In the rows, zero is written as 128.
Each named move below is a turn or a mirror, shown by a few rows before and after it. Which moves, in which order, take the first row of each later pair to the second? The first pair is answered.
move voli:
[109  98 132 128 122 147 112 175 106 132] => [127 125 116 122 103  98 126 166  93 141]
[133 103 132 148 156 198 110 123 153 109] => [181 165  94 128 116  86 133 101 123 129]
[ 94 122 140 106 115 108 111 111 153 110] => [ 96 124 139 106 114 104 109 109 153 110]
move lemo:
[126 134 140 128 149 158 132  94 159 114] => [120 123 145 136 146 171 133 125 159 116]
[104  96 141 118 128 165 154  96 136 137] => [104  97 143 118 127 163 159  96 133 137]
[169 157 106 147 152 139 157 150 188 141] => [174 166 104 145 156 131 157 129 183 137]
[144 150 130 139 163 148 146  58 178 114] => [125 108 144 161 149 187 145 154 186 122]
move Zab:
[122 161 134  90 150  92 149  93 171 107] => [126 167 130  91 140  80 153 103 169 112]
[115 169 127  94 172 110 129  52 144 128] => [130 184 110  92 148  69 143  84 129 142]
[147 171 133 148 160 188 168 125 147 115] => [144 174 141 140 161 182 155  84 126 110]
[ 79  67 156 134 119 158  93 161  78 127] => [ 80  71 151 128 119 142  88 141  61 127]
Now pairs of rows:
Each pair is two moves apart.
[104 121 136 109 119 122 120  70  83 123] => [129 138 117 126  89  86 152 169 105 147] => Zab Zab
[109 110 145 115 148 163 115  93 132 110] => [140 149 116 107 115  84 130  97 112 128] => lemo voli
[140 119 120 137  97 131 154 191 137 145] => [164 159 109 128 106  98 166 138 151 143] => lemo Zab
[156 147 120 124 109  83 146 114 126 142] => [132 108 137 140 111 142 144 179 141 139] => lemo voli
[172 184 115 125 136 101 166 120 184 128] => [155 171 131 126 163 139 159 102 197 114] => Zab Zab
[134 104 136 158 118 124 154 180 136 110] => [154 145 122 139 117  79 157 110 125 110] => voli lemo
[131 121 119 127 128 144 105 152 146 151] => [144 143 108 118 126 116 109 116 141 147] => lemo Zab
[104 107 139 189 156 173 101 162 164 107] => [133 158 124 167 163 114 100  53 150 103] => lemo voli
[158 153 111 141 126 104 156 205 149 143] => [120 120 147 139 180 195 124 117 165 110] => Zab Zab
[155 151 128 120 154 146 151  94 183 119] => [146 143 132 115 159 150 143  77 171 113] => Zab voli
[138 159 120 122 129  91 139  98 116 115] => [142 155 119 138 131 113 158 160 154 121] => Zab Zab
[132 117 129 133 143 165 131 143 158 122] => [121 111 134 128 148 167 121 115 138 116] => Zab lemo
[136 136 140 123 110 123 134 170 115 182] => [118 114 156 125 134 173 123 154 126 166] => voli Zab
[131 153 119 124 118  99 143  93 132 142] => [139 148 120 135 117 119 157 144 164 142] => Zab Zab
[ 94 104 129 119  97  96 107 145  70 138] => [112 115 119 125  89  86 124 177  85 144] => lemo Zab
[148 149 120 119 162 114 154  81 122 110] => [117 101 143 135 164 176 138 139 125 107] => lemo Zab
[128 145 131 120 137 145 130  77 153 125] => [118 117 132 137 115 152 131 173 142 140] => Zab lemo
[102 107 153 152 155 184 117 152 136 115] => [133 159 128 130 145  94 118  65  97 122] => lemo Zab
[120 118 142 122 139 169 125 103 137 116] => [129 120 132 128 106 143 138 176 127 133] => voli lemo
[141 139 126 137 138 143 149 148 174 129] => [150 159 117 124 136 110 145 104 158 132] => Zab voli
[134 143 147 130 140 153 137  88 156 118] => [120 114 149 138 120 160 134 166 146 131] => Zab lemo
[134 165 107 129 104  75 144 160 130 141] => [146 180 108 124 133  96 151 111 157 128] => Zab lemo
[127 103 143 136 127 143 146 136 159 129] => [123 109 143 124 129 124 129  86 127 125] => Zab Zab
[159 157  85 127 130 153 150 133 195 138] => [142 151  93 118 145 159 130  65 170 130] => Zab Zab
[116 120 116 121 110 107 109 124 100 135] => [121 115 119 132 114 127 121 167 130 137] => Zab Zab
[124 105 125 154  89 125 126 177  69 139] => [143 146 118 133 114 106 127  61  79 126] => Zab lemo
[122 126 139 102 159 163 112  92 150  94] => [127 111 129 117 124 148 122 197 145 113] => voli lemo
[167 148 101 130 130 110 148 142 156 158] => [164 142 108 130 147 135 149 122 174 147] => Zab lemo
[140 157 131 123 130  72 138 137 181 141] => [123 132 147 132 148 126 133 158 201 130] => lemo Zab
[123 139 115 147  87  86 181 173  92 127] => [ 99 104 147 162 132 186 176 166 143 102] => Zab Zab
[139 160 110 123 135  78 149  42 117 131] => [ 90  87 150 148 165 202 128 103 145 114] => voli lemo
[126 113 125 146 148 145 140 162 139 126] => [140 127 119 147 144 130 151 160 147 130] => voli Zab
[142 159 133 138 156 151 152 138 184 105] => [133 163 133 123 159 130 132  68 145  98] => Zab Zab
[110 126 131 134 125 167 140 146 163 113] => [135 154 116 129 116 130 155 147 167 119] => voli Zab
[141 141 117 122  98  70 127 146  98 159] => [127 114 135 142 117 139 134 201 146 152] => Zab voli
[154 124 117 107 172 164 125  70 146  96] => [143  98 120 130 143 174 132 196 150 114] => voli lemo
[126 117 135 119 109  72 125 108  72 128] => [112  87 143 137 110 115 130 189 103 130] => lemo Zab
